In the data rows, zero lies at 4.5, halfway between 4 and 5.
Some points, each followed by its number:
(3, 3, 5, 4, 7, 5, 5, 7, 1, 5, 8, 4) 0
(3, 7, 3, 5, 7, 5, 7, 1, 2, 6, 3, 4) 1
(4, 0, 5, 1, 5, 2, 6, 8, 2, 0, 9, 3) 2
(5, 5, 4, 4, 6, 5, 5, 5, 3, 6, 5, 5) 3
(6, 3, 3, 4, 3, 4, 4, 4, 4, 6, 1, 4) 4
(5, 3, 4, 4, 4, 4, 4, 4, 4, 5, 4, 5) 5
(4, 4, 5, 4, 4, 5, 4, 6, 5, 5, 6, 4) 6
(4, 5, 5, 3, 4, 5, 2, 7, 5, 3, 6, 5) 7
(2, 9, 9, 9, 4, 6, 5, 9, 7, 3, 9, 7) 8
(6, 4, 5, 6, 4, 6, 3, 5, 6, 4, 4, 5) 9
New points follow, each followed by the numbers of its three nearest points above by angle, seen from the average point of the numbered points, nearest first.
(3, 5, 6, 5, 5, 6, 4, 5, 5, 4, 4, 4) 9 8 1
(4, 6, 5, 5, 5, 4, 5, 3, 4, 5, 3, 4) 1 4 5
(4, 6, 3, 5, 5, 5, 7, 4, 5, 5, 4, 5) 1 3 4
(4, 5, 5, 4, 4, 5, 6, 3, 3, 5, 5, 3) 1 4 3
(5, 5, 4, 3, 4, 5, 4, 4, 4, 4, 4, 4) 4 5 1
(4, 5, 4, 6, 6, 3, 5, 4, 5, 4, 5, 4) 1 5 4
(4, 5, 4, 5, 5, 5, 6, 5, 4, 4, 4, 4) 1 4 3
(8, 2, 3, 1, 3, 4, 2, 7, 0, 4, 5, 0) 2 4 5
(5, 2, 3, 3, 5, 2, 4, 6, 5, 1, 7, 5) 2 7 5
(3, 7, 6, 4, 5, 3, 4, 4, 5, 3, 4, 4) 1 8 7
(4, 7, 6, 5, 4, 5, 4, 7, 4, 5, 7, 4) 8 7 6
(3, 5, 6, 6, 2, 5, 4, 5, 6, 4, 3, 3) 9 4 6
(3, 5, 8, 2, 3, 7, 6, 4, 1, 5, 6, 1) 0 1 6
(5, 5, 4, 4, 5, 5, 4, 4, 5, 5, 4, 4) 4 5 1
(5, 7, 6, 4, 5, 8, 9, 6, 5, 1, 5, 2) 8 1 2
(4, 8, 6, 5, 6, 5, 5, 6, 7, 4, 6, 5) 8 7 9
(3, 5, 4, 5, 5, 5, 4, 5, 5, 5, 6, 5) 8 6 1
(5, 5, 4, 4, 5, 5, 4, 4, 5, 4, 3, 4) 4 5 9
(5, 2, 6, 4, 7, 4, 4, 8, 4, 3, 6, 8) 2 0 7
